(in the rows, 128 means zero)
Each path below is one point turned by a fixed rotation once a step. After each direction that follows a path, write how fast that rotation turns it, in degrees per step (0 if it stays still).
Each turn is a multiple of 5 degrees from 10 to 175, or 0.
Each row of a path follows its step; steps can be skipped.
path 1
step 0: [142 115 132 113 123 128 132 137 109 123 121 127 140 124 125 118 136 128
 128 114 116 129 130 125 127 133 123 130 121 130 141 133 129 122 112 117
 129 136 146 130 128 125 123 133 128 140 121 122 127 132 129 126 139 114
 112 132 131]
step 1: [133 129 127 125 137 145 118 134 136 126 126 120 125 127 126 128 123 124
 128 124 134 133 127 130 118 138 119 127 124 132 132 131 139 120 127 115
 144 123 114 130 132 133 133 118 138 139 151 143 123 135 136 132 113 110
 130 136 128]
step 2: [132 135 126 132 121 127 135 123 136 116 137 132 150 128 117 131 126 137
 129 128 129 130 131 111 132 136 111 131 114 125 132 132 149 131 116 123
 119 131 130 108 127 124 129 133 127 126 118 126 135 126 138 126 118 125
 124 124 118]
step 3: [142 130 150 123 129 132 132 147 114 131 128 127 132 123 141 128 129 128
 132 117 123 145 133 125 126 142 117 127 125 133 141 128 123 123 127 124
 140 119 133 127 116 125 118 126 130 129 126 125 134 136 122 106 124 123
 130 137 135]
step 4: [127 124 136 128 123 150 125 123 140 137 116 117 125 132 131 127 128 123
 138 131 143 116 120 118 127 129 115 122 120 129 132 121 129 126 120 128
 126 132 117 114 139 137 112 124 137 130 134 140 126 122 131 123 114 118
 117 127 121]
step 5: [150 123 131 119 130 113 130 128 132 124 127 120 141 142 124 125 124 141
 132 118 136 131 136 125 135 134 126 134 123 130 118 140 130 127 119 122
 126 132 132 105 123 125 136 134 114 121 126 122 118 121 131 114 117 125
 122 130 137]
step 6: [139 142 131 119 136 136 132 136 120 124 112 134 119 121 145 130 129 110
 125 123 126 138 119 104 120 140 120 123 137 127 128 126 127 128 131 124
 127 139 131 135 122 132 128 129 126 134 124 128 123 128 127 119 117 115
 120 138 131]
step 7: [125 130 130 118 120 130 127 131 142 115 135 115 134 131 131 119 136 136
 152 127 127 125 121 132 125 127 123 115 123 129 135 115 130 128 118 114
 120 130 121 118 136 138 135 123 121 143 142 124 125 118 126 128 122 117
 113 130 119]
step 8: [130 120 121 129 129 122 140 138 127 126 130 119 133 141 143 140 124 135
 117 127 117 126 134 121 133 138 125 137 119 119 127 149 133 129 128 120
 124 126 126 126 125 120 132 123 119 137 127 130 128 126 144 114 111 121
 120 146 136]
step 9: [129 133 143 141 130 132 126 124 121 106 114 126 136 125 134 132 133 124
 137 123 128 133 127 117 131 131 126 123 137 128 122 105 133 128 127 124
 125 130 131 133 120 123 129 116 141 129 121 134 131 132 121 125 105 108
 128 132 120]
step 10: [121 127 137 123 122 134 144 147 121 131 128 125 138 129 133 119 131 147
 138 131 122 120 121 125 132 120 125 120 116 139 125 133 137 134 132 124
 134 124 125 116 134 129 123 133 115 130 141 128 116 129 120 121 113 125
 112 118 121]
step 11: [133 117 136 109 128 122 123 122 120 135 116 126 136 137 136 138 126 123
 118 110 129 110 127 119 133 141 135 129 126 116 134 128 124 133 127 120
 130 129 119 127 127 118 137 135 135 135 123 129 124 137 143 115 116 113
 129 127 128]
[125 129 122 128 128 128 129 128 128 127 136 127 129 129 125 129 126 129
 128 128 125 132 128 128 125 129 123 127 129 125 128 126 129 128 130 126
 130 128 128 131 128 131 131 127 131 131 127 126 131 125 129 128 130 125
 127 131 129]
60
[128 131 127 129 132 125 129 126 132 128 128 130 130 128 129 126 126 131
 126 126 130 130 130 125 130 126 126 134 127 125 127 125 131 126 127 133
 125 126 128 131 126 127 129 129 126 130 126 131 126 129 127 126 128 126
 131 127 131]
110
path 2
step 0: [137 135 128 131 125 124 135 124 126 120 124 153 133 137 134 124 141 111
 132 135 130 108 125 120 131 137 139 119 127 122 123 138 120 142 125 130
 139 138 119 138 138 132 127 124 131 124 119 133 136 122 118 136 133 131
 126 122 132]
step 1: [115 124 149 136 129 138 123 123 133 129 135 133 121 126 118 116 132 133
 117 131 130 130 133 116 127 129 120 120 134 129 137 126 112 132 129 131
 129 133 133 131 127 117 120 131 137 112 127 140 139 127 125 126 137 138
 127 152 114]
step 2: [106 127 124 133 131 130 124 129 115 125 134 135 131 120 138 127 122 145
 142 147 119 127 128 122 124 123 124 122 120 127 133 123 127 115 130 125
 125 125 122 151 117 122 138 135 124 122 131 125 135 126 128 114 126 123
 137 115 126]
step 3: [124 133 139 138 132 135 119 124 134 123 122 118 129 145 135 123 130 127
 126 134 123 120 134 122 127 146 136 112 112 126 116 129 125 137 128 122
 133 135 130 142 134 151 138 126 126 128 121 121 113 122 124 131 120 122
 125 125 135]
step 4: [138 105 137 120 126 134 131 131 127 119 117 136 124 131 120 119 134 131
 119 109 119 121 135 128 122 131 132 130 120 128 134 132 111 136 125 119
 136 125 124 142 119 125 118 138 137 106 129 133 124 127 130 128 136 139
 128 126 130]
step 5: [120 129 118 143 125 129 132 123 117 129 120 139 126 129 127 128 131 133
 128 129 123 128 113 102 122 124 118 112 112 135 137 124 140 113 124 140
 125 130 128 130 121 120 125 141 131 126 124 151 126 124 127 128 130 138
 127 124 133]
step 6: [118 124 141 140 119 132 122 111 128 116 133 113 133 125 132 123 116 123
 145 125 124 128 130 110 133 135 124 128 135 131 128 120 128 127 131 123
 106 129 133 137 135 142 118 128 131 124 131 123 122 121 130 119 112 131
 132 123 133]
step 7: [132 118 140 133 130 134 118 136 124 125 131 136 135 137 126 133 133 137
 133 119 115 127 133 125 107 132 138 142 112 137 125 135 118 128 128 126
 130 111 141 128 123 141 125 119 123 125 140 128 129 124 133 134 133 115
 127 111 128]
step 8: [133 127 128 133 119 134 138 129 131 132 131 130 118 136 130 125 131 127
 127 126 121 140 125 127 129 122 123 116 113 119 137 117 131 137 129 129
 146 129 125 120 117 128 111 128 143 135 119 135 123 107 132 140 129 136
 124 109 141]
step 9: [125 139 125 140 121 147 128 127 124 131 127 131 146 122 125 122 120 116
 133 119 127 125 121 125 125 126 135 127 139 129 142 134 139 129 121 124
 124 123 139 133 128 120 114 136 148 117 135 128 123 131 128 132 108 140
 135 135 130]
step 10: [116 124 136 133 141 113 118 126 126 123 134 125 142 131 134 118 129 138
 131 121 122 132 114 109 129 123 130 129 129 132 136 134 137 136 114 135
 131 120 132 120 137 132 120 117 127 124 136 124 142 137 136 123 126 112
 127 112 123]
step 11: [128 133 132 132 131 132 126 135 124 142 130 123 128 124 123 123 128 133
 120 135 115 127 135 131 117 136 131 131 132 130 124 131 126 146 145 122
 127 137 130 116 126 135 110 135 129 139 116 128 137 106 127 117 125 117
 127 109 136]
[130 125 129 128 129 128 129 124 127 130 130 128 128 129 124 129 127 129
 128 127 125 127 127 124 128 127 127 128 122 127 127 126 125 129 128 129
 124 128 124 130 125 127 132 128 125 126 129 126 123 128 125 129 126 130
 127 130 129]
25
[131 127 124 126 127 130 128 128 128 128 126 126 125 127 129 127 126 126
 127 129 131 131 130 131 126 125 129 131 129 128 124 125 132 129 127 130
 127 127 125 125 130 130 133 127 124 127 128 127 129 129 128 126 129 132
 127 129 123]
0
[129 129 126 129 129 128 129 131 124 131 128 131 123 128 127 128 125 133
 128 129 131 130 128 130 125 129 124 128 127 126 133 125 128 125 127 125
 125 131 132 129 128 128 126 127 130 129 124 127 129 128 126 126 126 131
 126 127 129]
110
